Each named turn below is shown by a few rows before and after it. Which turns, in which order, take the first row of each later pair to the second? The first pair is answered.
W (before |-> after):
[0.48,0.39,1.07,1.57,-1.82,2.76,-3.66,-0.13] |-> [-2.29,-0.08,2.67,-0.44,2.74,1.10,0.90,2.68]
[-1.90,-3.12,0.24,-0.56,1.29,0.32,2.31,3.18] |-> [2.78,-2.45,-2.66,1.57,1.29,1.46,0.02,-1.72]
[-1.24,-0.90,0.52,0.95,0.71,-5.25,-0.48,-0.68] |-> [-0.11,-0.71,-0.08,1.74,-0.69,-4.62,-1.95,-1.91]
[-0.75,1.07,1.78,-0.67,0.43,1.48,-0.69,-0.64] |-> [-0.58,0.94,1.59,-0.54,1.14,1.33,-0.43,-0.95]
E (before |-> after):
[0.05,-1.59,2.27,1.73,-2.80,-0.12,-2.45,-1.08] |-> [1.84,0.01,-0.47,1.74,-1.00,-0.89,-3.61,-2.22]
[-1.55,-1.69,1.03,1.32,-5.64,-0.92,-2.69,0.32] |-> [0.16,2.12,-0.97,1.10,-2.63,0.28,-5.27,-2.69]
[-0.68,0.66,3.03,1.00,-1.79,-0.46,-2.67,-2.04] |-> [1.35,0.33,-1.10,1.28,-1.00,-3.31,-2.54,-1.56]
[1.00,-1.29,-1.37,0.97,-2.38,-3.42,-0.62,0.86] |-> [-1.00,1.02,3.13,0.39,-2.09,1.10,-2.06,-1.11]
D (before |-> after):
[-1.27,-1.86,2.58,-0.44,0.56,-0.32,2.86,0.56] |-> [-0.66,2.83,-1.54,-1.48,-0.32,-1.18,-1.98,1.87]
[-0.93,2.79,0.29,-1.32,2.79,4.80,1.62,0.57] |-> [-1.77,2.32,0.24,-1.68,3.23,3.62,2.37,1.99]
[1.33,0.65,-0.78,0.08,1.26,0.37,-0.16,-1.43] |-> [0.43,-0.46,0.09,-0.17,1.65,-0.66,1.46,-0.38]
[-1.67,0.00,3.62,0.00,-0.33,-0.69,0.30,-1.89] |-> [-2.42,1.56,1.61,-0.91,-0.36,-2.55,-1.13,0.69]

Each pair is two turns apart.
[0.38,0.37,0.07,-0.09,-1.17,-0.93,0.20,-2.36] |-> [0.12,1.12,-0.69,-0.54,-1.22,-1.90,-0.30,-1.36]
D D
[0.09,-2.07,1.57,0.52,-2.40,1.51,1.70,0.50] |-> [-0.58,2.75,0.18,-0.90,-1.10,1.99,-2.01,0.90]
D E
[0.43,-0.07,-0.45,-0.09,-2.05,6.24,2.87,1.00] |-> [1.60,-1.58,-2.43,-0.03,0.78,3.33,5.27,1.28]
E D
[-3.53,-0.08,1.89,0.42,-2.55,-0.31,1.79,2.88] |-> [0.31,0.76,-0.20,2.32,-4.97,1.17,-1.67,-0.77]
W W
[-0.92,0.09,2.12,0.04,-0.11,2.79,0.03,0.22] |-> [-0.87,-1.96,1.46,0.24,-1.11,1.02,1.29,1.68]
E E
[-0.37,-1.58,-1.15,1.64,0.38,-4.98,-1.19,-0.39] |-> [-2.74,0.18,3.36,1.20,-0.97,-0.82,-2.99,-1.45]
W E
[0.63,1.66,-2.22,-0.42,1.81,-1.28,-0.98,-0.39] |-> [-0.26,1.64,-0.76,-0.23,-2.18,0.30,-2.60,0.67]
E D
[-0.12,-0.21,-1.33,-0.31,-2.04,-1.70,-1.41,0.67] |-> [-1.32,-0.70,2.28,-0.19,-1.68,0.58,-0.33,-0.50]
E D
[-0.85,0.32,1.84,-0.48,2.51,2.31,2.41,-1.05] |-> [1.55,1.22,-3.37,-0.45,2.62,-0.29,0.96,-0.44]
E D
[0.11,-1.30,1.50,-0.41,0.40,1.53,1.37,0.88] |-> [-0.32,1.06,-0.26,-1.17,0.20,0.71,-0.77,2.25]
D E
[0.36,0.93,-1.51,-0.47,-0.50,0.84,-0.66,1.36] |-> [1.03,1.04,-1.95,-0.30,0.32,0.75,-0.36,0.84]
W W
[1.29,-2.65,2.11,-0.67,1.13,0.50,1.47,-1.17] |-> [0.59,-0.57,-0.57,-1.93,2.77,-2.26,0.66,1.11]
E D
[-1.42,-1.76,1.82,-0.01,-0.72,-3.23,1.97,2.41] |-> [2.28,-0.99,-1.75,0.98,1.51,-3.95,0.76,-0.61]
W D
[-0.74,0.94,0.60,-0.62,-1.14,0.16,1.32,2.64] |-> [1.09,1.10,-0.59,0.40,-2.56,1.00,-0.82,0.76]
W W
[-1.89,0.49,0.83,-1.62,1.85,-1.48,1.84,1.25] |-> [0.33,-2.45,0.66,0.18,-2.50,-1.33,1.23,0.00]
W E
[1.66,2.59,-2.76,0.46,0.27,-1.97,0.36,-0.75] |-> [-0.05,2.17,-1.76,-0.52,1.28,-2.61,1.86,1.18]
W W
[-0.23,-1.07,0.32,-0.65,2.61,-0.30,2.51,-0.55] |-> [1.49,-0.11,-0.02,0.69,-1.49,1.71,-1.39,-2.37]
E W
[-2.18,0.94,2.96,0.26,0.85,-1.40,1.52,2.64] |-> [-1.25,3.95,1.14,-0.24,2.39,-0.30,-0.78,1.41]
D W
[0.18,0.00,1.39,0.56,2.55,1.24,-1.05,-2.08] |-> [1.41,0.10,-0.53,1.27,0.60,0.02,-2.87,-1.91]
D W
[0.83,1.88,-1.53,-1.16,-1.99,0.37,-4.17,0.85] |-> [-0.01,-3.04,3.68,-0.30,0.00,1.95,1.81,-1.36]
D W
[-1.48,-0.08,3.56,-0.37,0.03,-0.22,-0.59,-1.14] |-> [-0.47,0.59,0.17,-0.26,-2.07,-2.20,-2.67,0.56]
E W
[-1.49,-0.13,1.50,-0.13,0.23,-3.40,-0.62,-0.97] |-> [-0.73,-0.55,2.30,0.32,0.17,-2.22,-0.44,-2.53]
D D
[-0.34,1.13,-0.63,-0.77,-1.58,0.94,-3.06,-1.02] |-> [0.66,1.09,-1.60,-0.80,1.79,0.33,-1.28,-2.44]
W W
[1.06,1.63,0.37,-0.91,1.37,-3.13,-1.64,0.32] |-> [-0.10,0.40,3.71,-0.55,-1.80,-0.64,-1.72,0.10]
D W
[-0.69,0.02,2.02,0.48,-2.50,2.11,0.09,0.53] |-> [1.31,-1.63,0.83,1.33,0.76,0.68,2.75,-1.18]
E D
[-2.43,0.41,3.59,-0.67,0.28,2.54,1.55,1.12] |-> [-0.59,2.80,-2.85,-1.22,0.90,-1.15,-1.14,2.83]
D E
[-2.88,4.91,0.42,-1.93,1.77,-2.24,-4.51,1.84] |-> [-4.17,3.69,2.63,-1.89,0.42,-1.51,-3.54,2.74]
E E
[1.39,-0.06,0.79,0.27,1.13,2.03,-1.09,-0.71] |-> [0.68,1.13,-0.79,-0.53,1.16,0.39,-1.92,1.31]
D D
[-2.73,-1.38,0.46,-1.18,1.96,1.08,3.32,1.98] |-> [-1.54,-1.58,-1.76,-1.09,2.36,-0.33,3.35,2.13]
E E
[-0.36,2.62,-3.37,-0.18,1.18,1.59,-0.96,0.37] |-> [-2.05,0.26,-1.73,-0.72,2.15,-0.30,2.43,2.42]
D D
[0.89,0.16,-1.32,0.57,0.97,-2.14,-0.88,-1.84] |-> [-0.23,-0.46,1.35,0.76,-2.42,0.13,-1.58,-1.56]
W D
[-0.43,-1.15,4.26,0.47,0.06,1.53,0.62,-3.16] |-> [0.23,3.14,0.66,-0.42,-1.03,1.05,-3.91,-2.18]
D D
[-2.00,-2.09,2.14,-0.26,-4.49,3.40,1.74,2.92] |-> [-3.04,3.40,0.04,-2.31,-1.53,3.12,-1.29,3.99]
E W
[2.43,3.25,-3.45,1.70,0.07,1.80,-2.03,-2.09] |-> [-1.16,2.39,1.74,1.09,-2.84,4.62,-1.15,-0.10]
W D
[-1.42,-0.75,1.81,0.60,1.12,-4.48,-0.99,0.80] |-> [-0.55,0.14,0.95,0.68,2.06,-4.64,-1.45,0.35]
E E
[1.20,0.62,-2.28,-0.32,1.44,-1.34,-0.76,-0.55] |-> [0.34,-0.89,-1.05,-0.56,1.92,-2.02,1.13,0.15]
D D
[-1.50,0.53,1.46,-0.92,-1.20,1.09,-1.22,1.11] |-> [1.21,-1.08,0.85,0.56,0.59,1.28,0.41,-2.14]
E D
[-0.27,0.03,-0.69,0.22,1.56,-0.83,-3.52,-0.90] |-> [-1.31,0.01,1.44,0.17,0.97,0.40,-3.56,-0.85]
E E
[-2.39,2.80,2.36,-1.71,5.58,1.72,1.74,0.64] |-> [-3.39,0.62,3.56,-1.79,3.43,1.01,3.25,2.48]
E E
[-1.43,-2.16,2.18,0.21,-4.10,-1.86,-1.78,0.85] |-> [-3.65,1.79,2.65,-1.97,0.74,-1.49,-1.70,1.49]
E W
[-1.89,1.10,0.93,-1.11,-1.15,-0.65,-1.78,2.12] |-> [-1.40,0.44,-0.08,-1.03,-1.27,-1.62,-1.37,2.76]
E E
[-1.25,2.68,-0.05,-0.72,0.66,-2.39,-4.57,-1.22] |-> [-2.79,0.43,0.33,-1.36,0.45,-4.42,-1.85,1.66]
W E
[0.00,-0.12,0.99,2.70,-0.65,2.56,2.55,0.20] |-> [0.40,2.47,-1.09,2.33,-1.38,2.65,-0.23,0.36]
D D
[-0.01,0.64,-1.22,-1.11,0.16,0.45,-0.76,2.39] |-> [-0.21,-1.48,0.72,-0.73,0.62,0.60,1.53,1.88]
D D
[0.05,0.50,-1.16,-0.14,-1.61,0.16,-1.14,1.27] |-> [1.47,-0.10,-1.10,0.96,-0.53,0.87,-0.67,-1.14]
D E
[-0.01,1.77,-0.47,-1.00,2.01,0.70,0.01,-1.53] |-> [-0.32,-0.68,-0.32,-0.87,1.82,-0.92,2.51,-0.14]
D E
